(in the rows, 128 means zero)
One turn sends every row of this set to another row. A few are shown first. Where does it send the rows asked after them?
k937: [142 143 123  93 102 164 136 112 121 123 124 113 108 164 134 104 148 108
 134 131 126 117 126 161 163 125  98]
k324: [145 126 115 114  99 173 126 123 120 126 125 126 129 173 142 117 131 131
 127 138 128 110 143 156 167 128 103]
k681: [143 139 111 119  77  69 100 126 124 122 113 134 135 127 104 156 138 121
 149 178 123 105 145 152 111 133 124]
k821: [151 136 124 120 181 118 110 109 127 141 139 118 133 120 122 128 112  83
 127 162 125 113 147 144 151 123 112]
k333: [141 138 126 148 142 104 114 133 116 117 122 134 128  69 133 135 167 142
 137  71 136  99 156 143 164 117 135]
k869: [129 133 114 125  94  78  89 121 127 109 104 114 128 115  93 129 143 134
 154 176 129  92 121 163 107 136 114]
k628: [144 142 126 152 129 103 115 137 117 120 128 126 134  82 133 140 162 142
 140  71 124 107 174 128 171 112 135]
k187: [146 136 113 114 118 170 126 136 118 126 116 130 136 155 134 132 132 133
 125 144 140 113 130 185 172 149 109]
k661: [136 134 108 134  97 158 117 124 119  99 115  92 160  60 157 110 115 121
 111 115 111 115 147 128 150 146 112]
k287: [156 131 124 121 176 114 115 111 128 140 143 123 135 129 131 126 110  84
 119 157 131 114 155 141 145 122 109]
k58: [151 140 112 106  90 134 153 120 100 114 111 123 138  56 173 114 126  91
 108 108 125 112 142 145 138 138 121]
k533: [140 146 130 146 130  97 118 130 127 108 137 124 126  88 140 133 171 129
 132  62 126 118 167 120 164 115 123]
k779: [150 131 124 123 181 118 110 104 128 137 137 109 129 121 121 114 112  84
 130 158 127 106 144 144 147 118 107]
k552: [116 137 126 123 108  66 124  98 137 121  81 143  99  85 155 141 131 137
 128 147 130 122 135 111 124 113 113]
k883: [140 161 133 118  86 134 108 125 122 148  80 106 116  94 148 158 181 153
 140 111 128 110 117 154 132 150 117]
k448: [177 129 133 108 112 114 154 136 114 103 126 131 133 124 103 133 144 105
 104 138 110 121 179 159  87 104 107]
k374: [137 146 132 144 140  97 117 127 123 105 131 130 119  76 138 126 174 129
 130  62 140 112 148 135 156 120 123]
k849: [155 150 132 129  75 125 120 138 121 152  88 119 133 117 168 168 169 159
 124 108 131 114 142 148 132 154 119]
k149: [162 128 137 126 135 123 137 136 130  79 121  99 139 119  93 109 146 122
 104 134 117 119 155 170  84 121  93]
k513: [137 124 126 124 137 150  97 126 129  84 118 120 131  95  83 130 141 137
 118 155 115 111 147 162  91 114  99]
k20: [134 138 108 109  85 153 121 110 112 105 120 120 138  53 168 119 123 102
 112 114 115 117 142 119 141 134 114]
k395: [141 139 130 130 115  49 160 117 126 133  65 127 116  86 151 132 130 136
 129 144 130 113 145 142 128 118 124]
k666: [139 130 120 133  94  60 109 121 135  98 114 102 132 138 107 107 143 127
 142 161 136  96 125 161  95 141 103]
k721: [155 137 113 134 101 140 150 135 108 108 106  93 161  61 162 103 119 110
 107 108 121 107 148 155 147 152 119]
k938: [139 151 140 127  82 130 111 113 131 136  87  82 111 112 156 123 184 155
 139  95 124 103 119 142 122 139 103]
k749: [135 142 133 156 123  60 145 128 142 119  66  91 140  98 140 128 122 154
 130 145 119 122 152 137 139 133 116]
k913: [145 154 121  98 120 162 140 126 116 123 112 117 118 146 129 120 149 109
 130 137 136 121 110 189 165 143 105]
k359: [153 135 120 127  77  52 121 130 130 110 120 123 137 149 118 132 139 117
 136 161 130 109 147 149  99 139 111]
k119: [155 125 125 126 179 113 116 105 128 137 143 116 131 132 130 111 111  85
 122 156 132 107 151 142 142 120 105]
k791: [154 123 122 102 112 141 112 126 114 107 122 153 126 101  92 155 138 119
 120 157 108 113 170 152  96  98 113]
k870: [109 141 127 149 115  76 107 111 154 106  82 106 126  93 141 136 120 158
 126 151 119 133 143 107 135 127 104]
k725: [153 136 139 135  71 122 123 127 130 140  95  99 127 136 176 132 172 161
 124  95 128 105 144 134 122 144 105]

k187 -> k913
k666 -> k359
Now these:
k374 -> k533
k513 -> k149
k661 -> k721
k287 -> k821
k552 -> k870
k938 -> k725

One turn sends every row of this set to another row. A few are shown first. Where does it send the rows asked after them?
k21: [118 117 141 131 139 123 135 149 162 122 100 133  91  97 100 153  93 118
 128 138 135  90 136 125 135 131 143]
k251: [141 156 157 131 130 153 134 127 119 129 113 155 146 152 118 151 154 110
 135 120 145  84 138 137 126 167 129]
k280: [122 100 147 120 131 117 149 157 108 114 102 143 172 157 116 147 118 116
 128 114 134 134 126 121 149 104 104]
k559: [123 117 108 138 120 116  98 136 145 118 117 130 110 106 134 114 152 119
 148 150 132 140 108 121  67 136 172]
k420: [147 126 127 147 140 118 125 120  84 118 115 125  96 160 148 130 130 119
 116  72 134 135 163 172 122 134 140]
k364: [138 104 113 144 122 129 166 117 123 147 111 128 164 171 129  93 133 102
 143 137 132 131 114 123 139 125  89]
k493: [175 128 111 145 152 104 124 155 106 143 116 162  99 150 127 134  89 111
 118 140 146 119 156 109 122 133 127]
k562: [153 156  95 139 115  98 121 150 125 158 118 141  89 132 137  98 105  92
 128 139 138 124 152 145 144 136 106]
k203: [125 164 142 133 113 146 129 126 133 144 115 145 163 127 141 141 168 102
 141 128 129 106 146 137 141 168 114]
k373: [115 132 143 134 139 123 146  98 121 115 114 129 153 152 132 164 177 124
 136 134 139 113 132  98 131 167 103]
k882: [149 142 100 152 149  97 156 125 136 124 125 196 144 119 143 137 118 122
 118 106 132 117 137 157 130 119 141]
k872: [121 142 103 119 131  83 115 169 102 126 115 141  94 114 137 144 110 109
 123 122 137 132 152 110 151 115 100]
k211: [145 123 107 131 144 115 123 104 122 120 134 100 136 138 135  85 168 122
 140  99 117 121 108 142  97  98 169]
k617: [118 130 103 140 142 114 118  96 150 120 112 101 110  93 125 123 107 115
 126 131 142 125 104 135 120 161 187]
k717: [ 96 156 145 118 114 121 134 120 129 115 114 128 149 132 134 157 180 114
 140 121 133 114 136 127 147 157  98]
k825: [138 121  89 148 141  68 137 125 126 138 119 132 104 139 145 128 117 116
 124 158 136 151 148  92 139 133  91]
k407: [143 128 124 125 161 114 116 116 123 114 130 104 153 128 134 119 139 130
 121  83 115 127 127 147 120  97 190]
k503: [129 102 131 145 125  67 131 133 109  90 106 159 124 133 141 166 149 127
 118 101 133 152 147 145 120 112 125]
k293: [102 140 108 123 145 131  99 129 136 115 134 103  92 125 142 110 145 135
 142 124 126 145 120 128  78 133 169]
k270: [121 122 131 145 147 141 132 115 161 150 113  83  78 131 128 119 100 119
 129 138 121 117 159 132 133 155 135]
k26: [124 112 151 117 123 136 142 149  94 120 105 113 139 182 113 121 120 111
 129  95 137 127 131 147 148 113 104]
k611: [141 114 124 135 143 134 164 143 129 143 116 159 185 159 127 120 110 113
 132 130 130 127 126 121 144 114 109]
k575: [106 142 108 128 171 124 114 114 152 116 134 111 113 114 137 133 110 143
 126 123 130 140 121 123 103 142 186]
k5: [147 126 104 138 146  96 134  96 146 122 124 114 165 104 130 105 141 115
 127 105 119 118 104 146 131 106 181]
k79: [153 100 124 137 135  91 118 119 131 106 121 123 159 124 129 117 167 124
 135 115 118 134 110 132  94  92 176]
k626: [146 124 110 134 138  83 131 127 100 119 113 117  61 168 116 124 108 113
 120 131 154 123 139 119 131 135 103]
k4: [122 118 124 128 106 132 152 126 109 142 103 102 147 158 126  96 125  92
 137 109 133 127 121 150 165 127  91]
k282: [143 103 119 132 123  95 114 108 111 107 106  91 145 102 125 113 158 107
 131  93 124 120 105 142 125 105 176]
k923: [128  96 116 155 116 133 127 139 152 153  97 117 102  88 132 122 128  99
 147 163 121 111 141 101 115 144 122]
k782: [111 115 116 135 171 143 142 140 155 135 128 130  91 127 129 134 120 141
 142 149 121 107 143  85  98 123 124]
k168: [130 123  85 155 109 104 139 102  92 135 104 122 114 100 160 111 149  91
 131  88 131 126 134 154 148 141 114]
k601: [125 110 122 137 116 107  97 129 134 105  98 117 108  87 117 137 125 109
 133 134 144 127 104 132  99 149 188]
k226: [138 139 157 140 130 135 143  93 124 122 112 124 134 177 118 145 164 116
 134 130 146 102 135 131 125 179 117]
k113: [150 113  79 165 144 102 164  93 110 125 127 160 114 149 151 105 158 120
 138 118 137 120 120 126  98 129 111]
k574: [102 110 146 127 116 119 115 155 155 118 108 104  67 131 119 132 140 125
 143 145 121 126 150 129 105 122 117]

k575 -> k617
k373 -> k226
Now these:
k282 -> k79
k611 -> k4
k782 -> k270
k113 -> k420
k562 -> k872

One turn sends every row of this set to another row. A few are shown first. Where does it send the rows asked after them?
k59: [ 95 120 141 110 112 173 108  77 124  57 121 127 125]
k372: [ 99 131 170  49  91 161 115 127 171 119 134 101 156]
k978: [ 79 159 174  60 112 173 134 100 159 104 147 100 150]
k479: [ 92 134 170  56  79 170 126 121 164 114 141  97 158]
k380: [120 141 113  62 130 149 114  95 146  63 148  82  91]
k908: [ 80 169 180  74  97 172 127 119 151  99 138 109 154]
k192: [109 156 128  99 115 172 119 101 143  40 139  93  95]
k607: [107  90 116  78  80 143 119  85 148  67 114 117 134]
k983: [123 160 136 100 105 158  92 137 123  58 133 101  99]
k817: [110 135 132  93  91 149 101 130 113  52 138 138  92]
k317: [121  88 130  76  94 145  83 107 120  94 123 119 130]
k932: [ 94 153 180  69  90 164 110 138 160 108 126 113 157]
k733: [ 84 166 164  48 113 145 132 110 172 100 128 109 153]
k622: [107 128 140 105  94 144  88 117 110  70 108 137 132]
k206: [100 131 112  70 107 111 117  88 133  64 108 128 132]
k459: [ 84 156 184  78 104 184 121 116 164  97 133 111 153]
k556: [ 83 162 163  43 109 148 133 109 160 111 142 100 153]
k398: [ 88 140 161  49  91 157 137 111 185 100 128 102 157]
k726: [127 117 115  81  68 155 117 125 160  55 130  85 106]
k555: [113  99 114  72  74 151 122 110 143  53 143 121  95]
k954: [107 131 108  63  93 122 123 113 134  51 136 130  93]
k106: [124 146 104  60  96 120 117 123 151  59 128  90 103]
k431: [101 125 130  92 105 170 118  97 126  43 149 129  86]
k507: [ 84 152 161  50  81 150 139 118 169 103 133 101 160]
k35: [102 122 127  73 141 143 101  71 119  78 130 120 119]
k602: [136 118 130  84  91 169  87 134 134  76 144  85  99]
k81: [123 103 125  72  89 152  94 127 119  74 150 124  90]
k250: [ 86 160 176  57 128 170 121 104 162 107 140 106 147]
k457: [108 126 117  62 124 143 111  97 123  63 154 124  83]
k473: [ 91 153 179  63  91 167 113 132 147 117 141 105 156]

k817 -> k431
k59 -> k35
Now these:
k479 -> k473
k250 -> k733
k983 -> k192

